In the data rows, the value 128 means zero.
Here are some numbered points:
[ 94 153 174 101 144 130 166 102 112  75  87 120] 0
[ 39  87 168 110 139 111 120  74 139 158  80  93] 1
[ 93 182  84 105 135 157 118  82 153  86  76 106] 2
[116 145  84 133 137 184 124 158  99  94 126 138] 3
[ 88 159  79 124 173 136 134  77 128 109  81  96] 4
[172 178 183 122 177 111 131 167 100 100 168 111] 5
[255  89  93 128 250 151 255  80 148 101 139 142] 6
[172 157  76 118  79 131 115 102 142 133 150 170] 7
[116 163 179 124 120 143 135  78  87  98  78  76] 8
[ 92 175 149  66  86 123 141 169 148 133 111 107] 9
[ 84 112 172  76 133 142 139 146 131  95  89 159] 10
[ 98 152 150 139 153 173 174 167 170 116  75 140] 11
[ 57  97  72  76  75 165 139  79  79  56  75 110] 12
[128 152 168  97 108 123 103 168 100  86 101 130] 13
[139 178  85 125 146 108 120 165 102 110  96  99] 14
[ 78 152 105  77  73 160 125  79 121  97  97 114] 15
[163 185  87 204 133 139 161 170 185 213 214 154] 16
[ 85 161 169 137  77  76  77 173 104 103  86  87] 17
[116 148 163 109 139 155 173  76 186 173 151 174] 18
[ 94 173 166  88 105 132 141 170 147 135 123 120] 19
[ 92 176 147  74 103 132 144 169 133 123 109 122] 20
[144 184 168 146 172 156 159 175 129 109 150 124] 21
[114 104  90 135  52  92  96 163 112 118 117 139] 22
[158 171  78  76 211  70 169  93 100 122 128 180] 23
[ 86 109 107  95  88 217 140 146  19  75  76 104] 24
[165  84  83 123 139 131 130 172 100  95  60  86] 25
[160  69 164 177 131 163 113  73 134 102 131 178] 26
[107 163  83 113 117  60  79 163 157 159 180 201] 27
[142 180  99  88  94  97 137 102 133 159 158 101] 28
[138 167 105 115 120  76 101 172 117 142 168 120] 29
[116 169 107 142 111  91  46  77  69  90  90 124] 30
[157 103 102 121 158 119 149 105 119 119 142 135] 31
[119  91 151  90 127 140 181 136 182 124 134 166] 32
[ 71 154 161 154 103 133 115 166 109 102 110  93] 33
[ 88 120 148 117 161 181 167 150 139 128 108 158] 34
[151 177 166 103 163 145 176 166 113 110 109 164] 35
[101  84  84 124 117 128  95 164  60  45  56  79] 36
[120 175 171 152 218 155 170  80 155 106 102 170] 37
[160  84 169 196 156 109 150 170 183 182 199 108] 38
[132  74  89  42 155 157 171 179 211 139 153 131] 39
[ 65 168 171  87 170 213 202  82 101  65  66 151] 40
[151  90  85  90 142 119 105  96 120 114 142 172] 41
[ 98  85 155 102 177 151 177 101 177 121 111 147] 42
[213 177  79 121 128 112 144  81 157 113 125 112] 43
[135 111 180 154 124 151 138 173 135 115 119 162] 44
[ 76  84  75  97 124 205 186  76 179  95  82 102] 45
[152 111  76 142 129 110 111 169  91 111 123 103] 46
[157  84 179 179 111  94 105  81 173 162 185 142] 47
[150 149 102 138 205 187 182 150 185 125 114 116] 48
[ 88  91  82 149  99  80  52  79  46  69  63  59] 49
[104 145 167  91  89 128 114 142  85 102 107 115] 50
[133 168 148 114 113 158 121  98 126 116 126 173] 51
[ 87 108 101 126 118 158 148  77  88 120 117 138] 52
[132  88  73 107 107 117 125 177  95 104  98  79] 53
[139  93  84  45  61 119  84  85 141  95 103  93] 54
New points follow, each followed by the numbers of its two nearest points above by angle, nearest first.
[107 184  87 141 186 198 144 167  48  62  45 136] -> 3 24
[ 79  91  73 113  58  39  54  72  55  83 118  59] -> 49 30
[ 97  84 175 203  78  69 121  79 100 149 158  69] -> 47 49
[ 87 159  84  94 125 151 120 100 134  83  84 116] -> 2 15
[106  84 147 134 126  98 112  88 122 169 154 145] -> 47 1
[ 88  91 164 116 137 163 152 165  96  80  60 150] -> 10 34
[125  87  72 152 198 158 169 181 151 115 109 122] -> 48 25
[127 185  84 230 126 114 103 165 103 193 169  96] -> 16 29
[ 83  88 159 199 115 105  83  81  55 119 107  77] -> 49 30
[ 88 176 161 114 102 130 141 163 175 149 131 160] -> 19 9
[151  96  77  87 114 109 104  91 181 128 123 165] -> 41 54
[243  80  84 103 201 152 255 157 135  96 103 158] -> 6 31
[122  87 166 122 101 212 158 158  82  93  96  97] -> 24 50
[109  88 115  76  96 214 161 130  94 123 123 111] -> 24 12
[122  81 169 137 144 100 117  90 133 192 167 174] -> 47 18
[ 65 108 176 143 108 140 121 153 140 128 102 111] -> 33 1
[178 174  73 128  96  45  75 175 110 166 148  99] -> 29 46
[ 99  76 169 111 162 204 164  70  97  77  92 136] -> 40 52
[108  74 109 140  68  93  97 146 144 160 135 146] -> 22 27
[159 178  72 113  55 132 105  80 138 137 148 175] -> 7 28
[ 57 173 186 171  83 135 109 167 112 111 116  81] -> 33 17
[ 77 105  83  76 106 129 133 136  81  85 105 125] -> 12 24
[201  77 174 107 131 158 109  75 134 107  97 119] -> 26 6
[122 180 103 113 121 137  94 102  82  76  92 110] -> 30 2
[132  86 181  88 124 167 129 158 161 105  99 102] -> 10 32
[150 108 172 206 146 115 145 142 177 170 184 112] -> 38 47
[144 115  90 155 189 204 199 164 211 183 172 102] -> 48 16
[150  89 183 158 148 183 165 173 147 120 131 190] -> 44 34
[143  93  87 105 156 141 100  74 131 105 125 198] -> 41 31
[ 95  83  79  78 115 116 130 152  59  62  51 118] -> 36 12
[129 166 179 122 125 157  53 169  52  79  76 112] -> 13 50
[147 175  90 129 129 206 135  87 142 125 117 166] -> 51 7
[111 149 145  87 111 160 147  98 128 104 121 185] -> 51 40
[137 178  79 138  70  49  33 178 120 153 145 115] -> 29 27
[128 104 113 168 116 112 133  71 145 152 152 114] -> 47 26
[124 185 158 204 107 124 134  61 154 142 146 116] -> 47 18
[184 104 157 119 109 109 115  70 132 149 166 137] -> 47 26
[101  85 100 115 139 131 163 149 212 183 140 107] -> 39 32
[105  74  78 196 124 139  97  76  99  97  87  84] -> 49 36
[ 70  91 175  77 154 141 149 166 147  99  91 184] -> 10 34
[134 163 167 135 140  97 118 146 115 134 137 125] -> 5 29
[ 99 182 180 186 111 108 133  80 122 175 137  64] -> 8 33
[123 170 166  85 111 168 153  77 124 106 133 211] -> 51 18
[126 145 113 220  89 107  81 147 146 226 192 149] -> 16 47
[191  82 108 141 106  94  92  90 110 210 204  98] -> 47 38
[ 91 178 175 163  65  74  91 100  86 142 152  91] -> 17 33
[162 168  78 147 212 203 188 172 189 126 111 109] -> 48 11
[143 176  80  94 168 134 155  73 157 110 129 231] -> 23 51
[165 177 153 123 113  94 123 179 142 153 164 134] -> 29 5
[156 108 177 189 152 108 127 145 150 167 151 111] -> 38 47
[124  77  81  89  82  94  91  85 108 147 140  92] -> 54 49
[112 181 172 128  51  53  59 172 107 106 105  85] -> 17 13
[ 55  90 176 157  92 140 102 174 130 135  99  99] -> 33 17
[153 173 159 155 149 146 111 165 127 105  90 104] -> 21 5
[112 158 172 156  42  67  60 144  22 134 122  71] -> 17 50
[ 90 181 158 158  99 115 127  80 116 155 125  74] -> 8 33
[ 63  84 172 168  49  73  74 164  81 127  86  77] -> 17 33
[159  83 184 133 120  81  78  75 125 167 150 117] -> 47 26
[101 156  81 245 112 118  97 172 157 223 157 112] -> 16 38
[148 168 168 124 137  86  71  83 150 157 183 142] -> 47 27
[130 114 110 161 190 191 165 163 192 166 160 109] -> 48 38
[143  94 148 131  89 110  74 170 124 112 135 159] -> 22 13
[ 77  86  89  94  76 233 124 167   0  69  67  76] -> 24 36
[ 97  72  73 212 130 148  86  78  87  83  69  75] -> 49 36
[157 175  92  92 117 101 117 174 128 139 184 115] -> 29 28
[ 53  87 150  98 124 143 132  93 127 149  90  88] -> 1 45
[153 152 170 114 141 156 136  79 129 129 142 182] -> 51 18
[179  92 168 154 120  82  70  80  68 147 158 113] -> 47 30
[159 155 161 127 140 103 120 166 102 107 160 122] -> 5 21
[ 95 168  82 129 111  91  29  75  41  50  48 119] -> 30 49
[122 102  85  85 105 144 146  75 129 115 125 233] -> 41 7
[ 99  80 104 122 161 176 154 165 125  94  99 164] -> 34 3
[153  92 108 101 169 138 117  94 133 101 120 178] -> 41 31
[159  88 178 224  96  92  79  90 123 185 161 127] -> 47 38
[ 76  87 170 109 140 108 125  73 145 152  97 100] -> 1 42
[130 164  86 144 139 184 109 184  98  93 133 130] -> 3 14
[136  83 179 179  94  96 101  81 181 166 177 139] -> 47 38
[ 86 178  82 238 101 105  93 169 166 255 181  98] -> 16 38
[182 185  93  97 140 164 222 171 181 123 127 100] -> 48 39
[192 154  96 123 107  42  80 172 109 151 150 106] -> 29 46
[140  95  88 161 153 146 153 162 120  89  80 148] -> 25 36
[147  96  79 159 117  94 110  80 174 178 188  94] -> 47 38
[161 172 177 115  95 110  78 161 127 179 164 122] -> 29 5
[117 169 159  74 153 169 189  75 208 143 134 208] -> 18 32
[ 70 159  78 131 187 159 157  98 143 115  78 116] -> 4 2
[106  97 168 125 161 195 151  70  99  79  89 129] -> 40 0
[107  84  83 101  29  83  85 153 198 112 122 159] -> 22 54
[202  80 181 123 100 102 107  69 127 157 178 141] -> 47 26
[157  97 176 144 128 120 136  83 183 184 202 142] -> 47 38
[145 159  81  87  96  84 141 104 136 177 170  95] -> 28 29
[100 160 171 141  53  64  56 173 107 100  96  97] -> 17 33
[119 173  86 114 125 189 181 162  90  85  82 176] -> 3 40
